data =
array([[ -48.173, -138.641, -183.691,   -6.202,  105.029,  -92.329,
         105.967, -145.564,  -73.342,   15.587],
       [  -0.661,  -80.283,  -92.336,   17.838,   55.359,   16.775,
          29.017,  -47.213,   16.614,   83.744],
       [ 181.117,  205.576,  165.446,  153.587,  -29.962,  128.545,
         -20.152,  165.564,  173.089,  136.731],
       [  59.323,  122.102,   90.952,   73.430,  115.183,  -29.099,
         181.364,   40.073,  -14.294,  -42.753],
       [ 120.050,  211.118,  270.785,   94.029,   61.537,  180.856,
          86.382,  222.170,  117.175,   46.342],
       [ 161.421,  143.505,  -16.832,  194.481,  -48.798,  -46.261,
          41.679,    8.438,   65.807,  115.823],
       [ -69.606,  -25.812,   46.816,  -60.869,  217.078,    9.013,
         221.353,   -3.102,  -84.928,  -99.475],
       [  46.443,   80.509,  235.471,  -10.862,   85.867,  275.707,
         -10.320,  218.542,  168.579,   92.192],
       [  60.813,  155.455,  247.934,   36.446,  116.352,  138.837,
         119.043,  183.564,   76.270,   -0.586],
       [ 155.360,  254.891,  271.303,  135.207,   21.201,  147.650,
          73.300,  222.033,  132.169,   64.161],
       [  24.385,   79.534,  180.597,    4.341,  126.028,  115.182,
          84.877,  138.680,   72.705,   10.282]])
The minimum is -183.691
Report the entry just right of 126.028.
Answer: 115.182
The entry just left of 85.867 is -10.862
Report the entry just right of 8.438.
Answer: 65.807
The entry just right of 29.017 is -47.213
Report the entry just right of 222.033.
Answer: 132.169
Report the entry just right of 55.359.
Answer: 16.775
Report the entry just right of -10.320.
Answer: 218.542
The entry just right of the largest entry: -10.320
The entry just left of the largest entry is 85.867
The entry just left of 205.576: 181.117
The entry just left of 8.438 is 41.679
The entry just right of 115.182 is 84.877
The entry just right of -29.099 is 181.364
Report the entry just left of -48.798.
Answer: 194.481

W =
-4,80,8,11,37,91,18,27,74,2,78,8,1,69,87,72
-86,37,-79,-65,-73,56,-58,-32,-82,-90,-56,-91,-88,-74,15,-9
Counting starts at 1.
The entry in the top-left corner -> -4
The entry at row 2, column 3: -79
The entry just left of the smallest entry is -56
Find the entry just left of -32.
A: -58
Find the bottom-right entry.
A: -9
Find the entry at row 1, column 2.
A: 80
Find the entry directly above 15.
A: 87
The entry at row 2, column 1: -86
The entry just right of the largest entry is 18
The entry in the top-right corner is 72
Find the entry just left of -79.
A: 37
Find the entry at row 1, column 3.
A: 8

Read these off the row that follows.
1) The entry just right of -20?
2) The entry just left of -36?
[-29 -20  -5  12 -36  77 -24 -35 -15]
1) -5
2) 12

A =
4,2,6,5,3,5,1
5,6,2,4,7,6,7
5,3,2,6,3,2,6
6,6,5,5,6,5,5
6,3,2,3,6,2,6
5,2,6,3,7,3,2
7,6,7,5,6,5,5
4,3,2,5,5,4,4
2,6,6,4,2,5,3
Report the entry in the bottom-right corner.
3
Report the second entry on the diagonal from the top-right corner.
6
The top-right entry -> 1
Report the 3rd entry in reading order.
6
The second entry on the main diagonal -> 6
The largest entry in the first column: 7
The third entry on the diagonal from the top-right corner: 3
Report the 3rd entry on the main diagonal.
2
Report the smallest entry in the first column.
2
The largest entry in the last column: 7
The first entry on the main diagonal: 4
The fifth entry from the end, reading row by row -> 6
Report the third-last entry, reading row by row.
2

Read these off the table that follows.
1) What is the bottom entry of the column that holds the largest entry?
2) What is the entry directly above -25?
3) What is the entry in the top-left corner?
4) What is the entry directly above -57?
5) What is the entry in the bottom-right corner?
6) What is the entry directly above the largest entry?
7) What is the largest entry in the last row?
8) What is the last entry in the row that holds the smallest entry?
[[  4  19  24  23   6 -14  45 -72  21  30  37  20]
 [-18 -43 -33 -39  13 -35  -9  59 -16 -47  13  24]
 [ 22  13   8  22  -8  60 -42  63 -19   0 -30 -26]
 [-44 -39 -43 -30   3   0 -42  36 -57 -20 -61 -69]
 [-23 -36  12 -14  53 -63  39  -2  -1  31 -12 -30]
 [ 60  59  19  29 -61  55 -43 -20  30  20 -37 -58]
 [-18 -15 -42 -30 -51  25 -25   8   8 -50   6  16]
 [-14  -8 -24 -26  -6  10 -53  80 -47 -27 -26  -8]
 [-52 -50 -51 -55   1 -28 -42  57 -73 -31 -36 -38]
 [ 33  10 -12   3 -15  45 -21  56  -8 -34  28   7]
 [-33  -2  22 -10  54 -71  46 -65  -5  36   7 -11]]
1) -65
2) -43
3) 4
4) -19
5) -11
6) 8
7) 54
8) -38
